Each run below is a few steps of one of 7 hidden systems, one row a step.
run 1, M, 10 rows:
[[-23   5  -9  17  23   6  20   0   9  -6 -27   3  -2 -17  -6   0  24  -2]
 [  6  11  18  -1   2 -16   1  22   0   1   4  -9  12  10  -2  12  15 -37]
 [ 27  -3  11 -23   4   4  -8  -8   2 -10  18  -4  -7   0   4 -15 -20  -2]
 [-14  -6 -16  -3  -6  11   3  -9  -3  -9   0   1 -16  19   9 -10   3  23]
 [-16  -7   0   8  -8  18  -5   8 -11   5 -20   5   5  -6 -10  13  12  -2]
 [ 15  12   8  10   7  -4  -1   7   3   9  12  10  17 -13  -5   1  13  -1]
 [ 16   0  -2   0   7 -18   0  -3  10   6  -2 -10   3  11   2 -13 -10   5]
 [-11  -1   0  -8  16   5   6 -12  -8 -10  -7  -6  -7   4   6   1 -10  -3]
 [-12   6   5  -6  -8   7  -4   2  -6  -5   4   4  -1   7   4  17   8  -3]
 [  7  -5   1   2 -14   9  -2   2  -2  10   9   5   4  -8  -6   2  -6   4]]
run 2, X (10 x 18):
[[ -4   8  20   6 -30   2 -11  -4 -19  13   4   6  19 -13 -12  44 -12  -4]
 [ 16   2   7 -11 -22 -18 -20 -20  31  -3 -12   8   2  -8  -5  16 -22  29]
 [-27 -15  -9  -9 -20  11  19 -15  16  -1 -17 -11 -16  -8 -11   8 -24   6]
 [ -3  -7  -6  -5  -3   5   8  -5  -1  -9 -15  20 -21 -19  23  25  -1 -17]
 [ 17  -6  -1  -3 -23   5   5   7  19 -24   3   6 -13   5   1   3  11 -11]
 [  9 -13 -22   2   1  15   3   4   9  -7  11   6   0  10   6  -9 -19 -15]
 [ -5  -6 -11 -10  16  12  -2  10  10  -1  -4   6 -12   1  13 -18  14  -1]
 [  3  -1  -4  11   4   5  18  16  -7  10  12   0  -1  -2   1 -10  17 -14]
 [ 22   3   4   6  17  -8  -2   6  -7   0   0  -1   6   5   4 -10   4 -11]
 [ -1   8   5  -1  11   4   2  -4  -4  -8   7 -11   7  12  -8 -14   4   8]]
run 3, B, 10 rows:
[[  7  12  29   3 -11   0 -22 -24 -32 -30 -19   6   9   2  -2  44  -3   3]
 [ -7  16 -15  29 -17 -17   7  -8  33 -10   2   2  39  22 -26  18 -12  13]
 [-13 -13  -8 -16  -6  -9 -10  10  32  31 -25  -1   1 -20  -2  15 -27 -14]
 [-10  13   8  -3   8 -12  33  -1   3  16  18   6 -15 -37  12  11  11  -9]
 [ 28  -7  12  -1 -21 -14  17  13 -15  -5   8 -10 -21  16  13  -1  11 -30]
 [ 23 -14 -13  16 -12  21   2 -15  -8 -28  -2  20  -4  -2   3   7 -13  -1]
 [-21  -5 -34  13   0   8   1   9  20 -10 -12  13   3  22   6   1   9   8]
 [-20  -7  -3  -6   5  25 -11  24   4  23  -7   5   7 -18  -7  -1  13  -8]
 [ 16  11   8  -4  18  -3   7   9   7  13  24   1   3 -16   0 -24  19   3]
 [ 20 -13  13 -15   1   0   6  -6 -14  -7   0 -18 -21   8   4 -23  -4   1]]
run 4, M, 10 rows:
[[ 30  -5  17   1  22  11  10   6   6 -18  -3 -17  15 -12 -24 -13 -15 -45]
 [  5   8 -12 -23  21   2 -10   6  15 -29  22   8 -10  32  27 -18  11  -2]
 [-25 -21   5 -23 -20  32 -12   8  -8   4 -13 -21 -11  13 -16 -13  -1   6]
 [  0   2   0  11  10  23  -6   8 -31  11  13  23   1 -18  10  -3  28   8]
 [ 21   6  11  14 -11 -24 -13   2   5  11 -14  -6  14   7 -15  -6  19  26]
 [  7   6  -4  18  33  -4   8 -15 -14  -2   1  -9  18   2  -7  -7 -21  -5]
 [-17  15  -1 -16  14 -11 -14  -7  12 -14  -3   4   5  18  13  17  -2   3]
 [-23  -2   5 -14 -15  16   6  -1  -6  15  16 -12   2  -4 -11   8 -17  -3]
 [  6  -3  -6   0  -7  -2  -3  -1  -8  17   5  21 -11 -15  21   7   3   8]
 [  7  -1   6  14 -16 -12  15  -9   9   4 -17  -7  -4 -10 -13   0   6  16]]
run 5, W, 10 rows:
[[ 35   1  24 -22   9 -12 -33  10  33  -1 -18  -2  -1 -11  -9 -27  25  17]
 [ -8  -8 -18  24  14  30  17 -11 -26 -20   7 -15  11  28 -17 -25  -8   7]
 [ -5  11   4 -10  28  -9 -36   3 -14  -4 -21  23   1   2  31  26  15  -4]
 [-21  24  17  -2  -4   6  21  -3  10 -10  26 -15  16  -3 -28   0  17   8]
 [ 12  -1  -9  12   1 -23 -18  -2 -17  33   3   0  17  12   6   2 -23  11]
 [-21  -7  15 -25   1  14   4  -8   6   4 -18 -15 -22 -20  -8 -12   7  18]
 [  3   3 -11  30  -3 -12  28 -15 -18  -5  -4   3   1   7   8  17  -6  -3]
 [  9   4  19 -16   6   1 -13  -2  15   0 -10   7   2 -28  -1  15  -9 -12]
 [-13  -1 -21   9  -9  12  19  -3  17  -1  22   1   7   7 -11  -4 -13   7]
 [  1 -12  -4  -7  -8  -8 -13  17  -4  19 -13   2  -7   7  15   9  -1 -15]]
run 6, D:
[[  1 -10 -11  -5 -46 -36   9  11  53  16 -22 -16  -6  16  -8   9 -15   0]
 [ 24 -24  -5   9 -15  24  26  -4 -10  12  -3  16 -20 -50   2   7 -20 -25]
 [ 21   5 -21   8   9 -32  17   3  45 -17  -6  12 -13   8  21 -12  17  -2]
 [  8 -16   8  -7 -11  35  23  15   1 -17  10 -16 -10  -7 -20 -16   4 -39]
 [  3  11 -23  -4  20  10  -5   3   9 -23  29  31   0  12  32   3   5  -7]
 [-11  -8   6 -25 -17  21 -12  21  17   2   2 -13  -8  11 -13 -21  23   8]
 [  7  -3  -7   8  16  19 -11   9 -33  13  15  21   2  -4  17  -6  14  -1]
 [  6  10  14  -5   9 -14 -18  -1   6 -14 -16  -8   2  16  -4 -10  26  23]
 [ -5   3   8  11  12  18   7  -4 -29   5  13 -13  18   0 -17  -3  -8  -3]
 [-10  13  -5  -4  12 -11 -19 -11   3 -10 -11   8  10  18  10  20  -7   9]]
run 7, L:
[[-17  -5   6   5 -21  21   3   7 -38  30  12   5 -14 -11  -1 -10  30  33]
 [ 36   0  14  21  -2 -21 -30   2  -7  13 -31   7  14  -6  -8   0  18  21]
 [ 11  -2  18  -2  20  11  -2 -17   5 -21 -22 -21  17 -10 -32  -8 -25  -6]
 [-29  21  -9   4  22  -9  19 -12   3  -8  14  -5  19  10   3  25 -25 -16]
 [-24   7  -1 -23 -30   8   0   8  16   2  26   5  -6   5   3  17   2   2]
 [ 24  -8   0   2 -23  -8   7   0 -12  25  18   5 -18  -7  12 -13   1  16]
 [ 17 -18   4   1  -1 -10  -6  -1   1   9 -43  -2 -17 -15   4  -6   4   6]
 [  1   1   9  18  12   6  21  -8 -10 -20 -20 -12   5  -6 -16   3   7 -16]
 [ -4  13 -10   7   8  -2   1   4  17 -19  10  11  21  14   2  20  -4 -23]
 [ -7   1 -11 -16  -6  16   5   4  19  -4  32   4  -3   7   3 -11  -7   3]]
run 8, D (10 x 18):
[[-30   3   5 -26  18 -10  15  -7  11  27  12 -38  -6  -1 -12 -24 -23  12]
 [ -6 -13  -4  -2 -13 -11  -1   0 -41   9 -14  -1 -22  20  32  26 -11 -20]
 [ 11   9  10   9 -36 -13  11 -19   9 -13  -1   8  -9  -7  -6  14  16  37]
 [ 18 -11 -22  32  -9   7   5   7  11  12   2   2  27   0 -23 -10 -17  -2]
 [ -3  -3  -4  -8  27  10  -5  -4  20 -15 -29  12  -2 -23   4   8  -4 -15]
 [-17  11   5 -12  10  -9  24  13   9  14  20 -13  -7  -6   2  -5  10 -18]
 [ 22  -8   7 -14 -13  -4  -8   7 -14  -5  11   0 -13  17  21   5  -7 -18]
 [  4  -3  -4  -1 -12  11   5 -15   3 -13   8   6 -13   1   0 -14   4  32]
 [ -5  -8 -21  22  -3  12   0  14   0   3  -7   4  12  14  -9  -4  11   1]
 [  0   7   9  -2  14  12 -11   5   4 -10 -10  13  10 -19  -4  12  13  -9]]
run 9, G:
[[-32   9  17   1  -7  10  36 -12 -15   4   1 -11 -19 -25  -9   1  29  20]
 [ 11  18  19  12  -2 -36  -8   6 -20   6  -3   1  19  10   8  37   7 -24]
 [ 21   1   0   2   9   2   3 -24  29 -27 -10   4  11 -17 -16   2 -30   4]
 [-31 -11 -25   1  13  -5  20  -2  -3  13  -7 -11 -13  15  13  -6 -17  -3]
 [-15  -2  11 -23 -13  13  -9  12   7   2  -5  11 -11 -18   8  21  14 -16]
 [ 20  11  -4  11 -12 -16  19   0  14   3  29   8   4  -1   2  -2   2   1]
 [ 25 -18  -5   3  -1  -8 -11   7   3   2 -26  -2  -4   9   4  -9  -5 -10]
 [ -7  -4  -7   2  11  24  13  -5  -4 -20   3   5 -12  -3   3  -9  10  -2]
 [-12   9  -4  -4  -1  -4 -10  10   0  -1   7   1   7  25   9   8  14   0]
 [  9  -2   1  -2  -9  16 -10   3   8   1  12   6  12  -9 -14   0  -8   4]]
run 10, X:
[[ 50 -10 -13  28   9 -27 -20 -14  -7  12 -29  33  -1 -16  26   6  -8  17]
 [ -9  -4  12  -1  -3  21  20  -7  27 -34 -26 -25  -4  -5 -42 -23  16   8]
 [-20  14 -26  19  28   4  16  -3 -12  -7  19  18  21   4  19  35 -23 -33]
 [  5   7  24 -40  -7  -8 -33  23  23  -8   0  -1  -9  14  11   1  29  -7]
 [  4  -9 -14   7 -23   6  22  -3  -7  29  42  -7  -1   4  -7 -17 -23  11]
 [ 14 -17  -5   2  17 -12 -19   0 -11  13 -45   4 -15  -4  19 -10   4  11]
 [ -7   8  13  13   0  23  29  -9  -4 -18   6  -6  -1 -20 -25  -6  21   5]
 [  4  10 -13  22  14 -14  -6   4  -1 -10  -4  14  25  19   9  26  -7 -23]
 [ -4   6  18 -35   3  13 -17   6  19  -8  13 -10   0   1  -8 -10   2   1]
 [-14  -1 -20   7  -9 -11  12  -1  -4  27  19   1  -2   9  12   0 -11  12]]
run 11, G:
[[ 28   5  -9  18  -3   2  19  -9   6 -55  14   8   0  30   3  -3  10 -11]
 [-12 -11 -35   0  14  13 -32  11   4 -10  -8  12  12  43  14  -4 -12  -1]
 [-28  -5 -11 -15  -8  45  -9  13  17  12  19   9   2 -13 -17 -14  11  19]
 [  9   7  11   3  -8 -13   1  21 -14  43  27  -8   6  -2  -3 -15  23   7]
 [ 43  -4  34   2  -3  -5  -9  -6 -16  -8 -13  -9  -2 -14 -14  -9   7   2]
 [  5   5  -2  17  21  -3  14 -26 -25 -28  -6  -9   1  20   5  -4  -5  11]
 [-35   4  -7  -7   8  13 -20  -7  -3 -12 -21   4  12  16   0  25  -6   6]
 [-27  12  -8  -2  -3  13   6   0  18  18  25  10  20 -19 -13  12 -11   9]
 [ 11  -2   9  -5  -5 -24   2  11  11  42  -1 -10   0 -20  -4  -8  -4   1]
 [ 27  -8  20  -1  -2  -3  21  -7 -10  -8 -12 -10 -20 -20  -1  -5  -1 -15]]
run 12, W:
[[-35  -5 -28 -26  11  41   7  -3   6  11  44   8 -11   0  13 -18 -20  13]
 [-10  -1  -6   2 -24 -41   3  16   3   9 -26  -9 -18  38  24  19  24  -6]
 [ 34  -5  37  -9 -18  14  10  -5 -26  -5  17 -11 -15 -26 -13  -9   6  -7]
 [ 25  -2 -26  23  10  -9  -7 -19  24 -13 -16  18  10   4   1 -11 -10  32]
 [-27  -9   1  -6  11  33  -9  14  -2 -11 -22  -7  11  -1 -15  13  -2 -32]
 [ -9  17 -15   4   8  -1   9   7  -3  10  41  22   4   1  23   8  13   0]
 [  9   5  17 -13  -9 -28  -5  12  18  14 -10 -21   3  12 -10  -9   7  -2]
 [ 10 -14   3  -1  -4  17   8 -15 -27   0  12 -10 -12   3  -3 -20 -14  13]
 [  1  -2  -6   6   5  -8 -11 -10   8 -16 -35  14  -7   0  12  14  10  12]
 [ -9   8   8   8   1  21  11   2  -4 -11   8   1  17 -12 -20  14   3 -19]]
run 13, L (10 x 18):
[[-39  14   3   7  -1 -12  35  17 -35  20  14 -17 -16  18  15   1  42  -4]
 [ 33  -4  18  -4 -25   8 -42  24 -12   1  -7  24   5  -5  11  22  27 -15]
 [ 38  -8  -1   7  10  10  -2 -31  -4 -33  -3  -3  -4   9  -7 -28 -20  26]
 [-38  -6 -33  15  23   0   3   3  10  12 -24  -4  15  11  -1   6 -22  -6]
 [-26  21  12  -5   0  19  11   7   8   2  24   5  12 -23 -15   8  27   3]
 [ 30   9  11  -5 -11 -30 -11  10  -2  14  21  -5   6  20   9  -7   4   1]
 [  9 -21   9 -25   4  13 -13  -9  -8   1 -18  -5 -21 -13   8  -6 -22  -3]
 [-13   4  -5  20   5  -5  17 -19 -21  -9 -15  -2  -4   9   4  12   4  13]
 [ -6   2  -7  12 -17   9  -6  12  16  -2  -6  10  20   3 -16  20   6  -7]
 [ 17   8   0   0   5   3  12  -4  16   1  27   3   9 -12  -8 -15  -7   7]]
run 14, B, 10 rows:
[[ 15  14 -12  20  12   5   9 -14  32 -23  11  19  19 -13 -12  -3  -3  14]
 [-23 -16 -15 -17  -1   2   3  13  14  12 -13 -20 -14  18   5 -13 -12 -10]
 [ -6   7  10  -4  15  17  -3  -2 -23  10  13  17   1 -28  11  12   5  -5]
 [ 15   9   6   2 -12 -16   4   6   6  -8  14  -6  -2  24   1 -11  23   8]
 [ 15 -19  -1   4  -7  13  -6  -7 -11   1 -15  -4  -1  -4  -9  -5 -21   2]
 [-10  12 -13   8  22  -6   3 -10   9 -11  -7  12   5   2  10   5   6  11]
 [-19  -3   7 -10  -8  11  -1  14   2   6  -5 -13   4   6 -12   4   5 -12]
 [ 15   8   3   2  10  -1  -3  -1   0  11  19  10  11 -15   1  -1  -7  -1]
 [  5  -2   3 -10  -9 -10   5  -5   8  -4  -4  -7 -16   9   6  -8   3  12]
 [ -1  -6  -1  11   0   7   5  -6 -22   3  -7  -1   1  -2   1   8  -8  -4]]

Which system made each run below?
run 15:
[[ -7   1 -30  29  26  22   9 -28  17 -36 -23  28  12 -13  -5   7 -12  17]
 [-36  11 -24  16   2   4  18  21  37   8  16 -10  29  21 -27 -13  14   0]]
 => L
run 16 (2 x 18):
[[ 18  21  -3  14  -1 -16   2 -14  -2 -24  19  21   5  13  17  12  15  17]
 [  0 -22 -15  -8 -21  14 -14  13  18   8  -8  -7   1  16 -12 -14 -15   3]]
 => L
run 17 (2 x 18):
[[ 13  -4 -32  21  10  12 -11  -6   9  -1  34  -5  40  36 -19 -31 -41  19]
 [-46   5 -15 -25  34   7 -12   3  24  39   3   5   3 -28   6  -5 -14  21]]
 => L
run 18, 2 rows:
[[ -8   0 -10   2  -5 -11   3 -15  31  23  -7 -10  14 -12 -23  -6 -30  29]
 [-27 -21 -10  -4  -8  15  14  -1 -17  18 -17 -10 -17  -8   4   7 -22 -12]]
 => W
run 19 (2 x 18):
[[ 40   2   7   8  23 -34  -7  -5  -3  33   1 -13   7  -7  -1 -32  -8  18]
 [-13   4  16   8  21  -6  21 -20 -24  -6 -21 -35  -4   5 -18 -17   4  20]]
 => X
run 20 (2 x 18):
[[-20  15   6 -12  27   5  -7  20  26  19  -8  15  -1 -37   1  -9  46  11]
 [ 25   9  36  -4   8 -14  -5  13 -27  -3  11 -30   6  25  -9 -25  26 -13]]
 => L
run 21:
[[ -8  18  -7   1  31 -14  28   7  26 -22  13  -3   5   7   7   0  11 -34]
 [ 15   7  10 -22  -1  -9 -15   4  -3  -5  30  -9  11  27   7   7 -25 -21]]
 => W
run 22:
[[ 23  10  40 -18 -11  -9 -10   2 -16 -19   5 -14  -9  10   2   1  22 -10]
 [ 23   2  -4  15  -5   0  -3 -24 -17 -26  11   5  11  23   0   5 -21  13]]
 => G
run 23 (2 x 18):
[[ -8  14   1  -1  15 -29   2 -11  21   8  -7 -21   5  16  -9 -27   5  41]
 [-11 -11   4  12   1  15   6   2 -41   5 -16 -16   6   4  -8  15 -16 -29]]
 => D
run 24, 2 rows:
[[-14  11 -13   6  72   4   4   1  -9  10  -9  23  -1 -35  24  -8  18  -6]
 [ -8  20  38 -20 -16 -43  -4   8   6   5 -10 -36  -1  25  -9   7  23  -1]]
 => M
run 25:
[[ -4   0 -13  -4 -11 -17  20  -7  16  -5   7   1 -16  11  17   9 -10  -4]
 [  6 -16 -13  -2 -17   4  -5  10  13   1 -11  17  -8   1  13  13  -3 -14]]
 => G
run 26:
[[-15   3   3   2  -1 -26  41 -29 -27 -10  -2 -36 -34  33  13 -18   1  27]
 [ -2 -12  11  13  -6  32 -20  -1 -67 -17 -20  10   0  12   7  27   9 -15]]
 => X
run 27 (2 x 18):
[[  4   0 -12 -12  -8  10 -12   6  47  -6   2  25   0 -16   1  -1   8  14]
 [  4 -14  -7  -5  12  13   4  27   5  29   4  -4  -7 -13   1 -28  12 -16]]
 => D
run 28, 2 rows:
[[ 29  23   0  44  36 -16  33 -13 -15   9  33  -1  31 -12 -15 -23   2   5]
 [  4   6  -8  -9  22 -41 -32  -6  21 -14 -34  -8  10  42  19   8 -18  -1]]
 => M
run 29 (2 x 18):
[[-15  -7 -24  -5   2  11  -9  -7   9   7   6   0  -1  19   2 -22  -8  36]
 [-20 -10   3  -1 -17  23  -5  17 -16  27  -2   0  -1  -9 -10   1  17   5]]
 => G
run 30 (2 x 18):
[[ -5 -21 -14   1 -12  18   9  -6  37  17 -24  -2  -5 -36 -29 -21 -14  28]
 [-12  -1   1   8  17 -10  30  19 -28  30  -1 -11 -19 -11  16  -6  26 -25]]
 => G
run 31:
[[-22  -9  -6  11 -13  -6  30 -15 -28  -4 -28  -2 -44   6  24   3  29  22]
 [ 10   0   5  36   3  12  -5  22 -34 -13 -20   5  24  14 -10  17  28 -33]]
 => B
run 32, 2 rows:
[[-28 -14  -9   9   2  24   7 -14 -33 -34 -30 -23  -2  43  -8   6 -14  -8]
 [-23  20 -13   6  22  19 -37   8   8 -11   6  30  46   7  -1  34  -3  -4]]
 => B
run 33 (2 x 18):
[[ 20  -8  16  -5 -28  12 -58   7  18  16 -21   5  32  -8 -35   4  -8  29]
 [ -9  14 -22  25  47   0  25  -9  -8  29  35   4  17 -15  -3 -34  -3  25]]
 => M
run 34, 2 rows:
[[ 25   2   1  -5  13  -5  -2   4  31   3  13  -2  16  -9 -12 -17 -15 -10]
 [ -8 -13  -4 -20  20  13   7  -2  -3  -4  -5  -9 -20  -2  14 -13 -15 -17]]
 => D
run 35 (2 x 18):
[[-14 -20   0   4   8  34  38   6  13  -9 -23 -17 -18 -32 -30 -24  12 -16]
 [ 19   2 -28  21  32 -15  14   1 -10  -5  10  23   4   5  38  15 -17 -35]]
 => W
run 36:
[[ -2  -2   0  -2   8  29 -19   7  11  13   0  23  22 -40 -12  15 -11 -11]
 [  1  12   2   0  10 -25  28  -1  20  21  13 -17  -5  -8  -5 -27   9  16]]
 => G
run 37:
[[ -3  -8 -14   4  -7  22  -8 -11  -7  13   0  25 -12 -22   8  -8  10  42]
 [ -7   7   1  28 -12 -10  10  17  -7  18 -13  -3  11   3 -14   3  38   8]]
 => G
run 38 (2 x 18):
[[-22  -1   8 -20  -5  25   2   3 -16  -3  12   0 -25   0   8 -17  33  22]
 [ 22  -4  -3  26  -3 -11 -21  12 -31  18 -10   8  11  20   8  -1  16   7]]
 => L
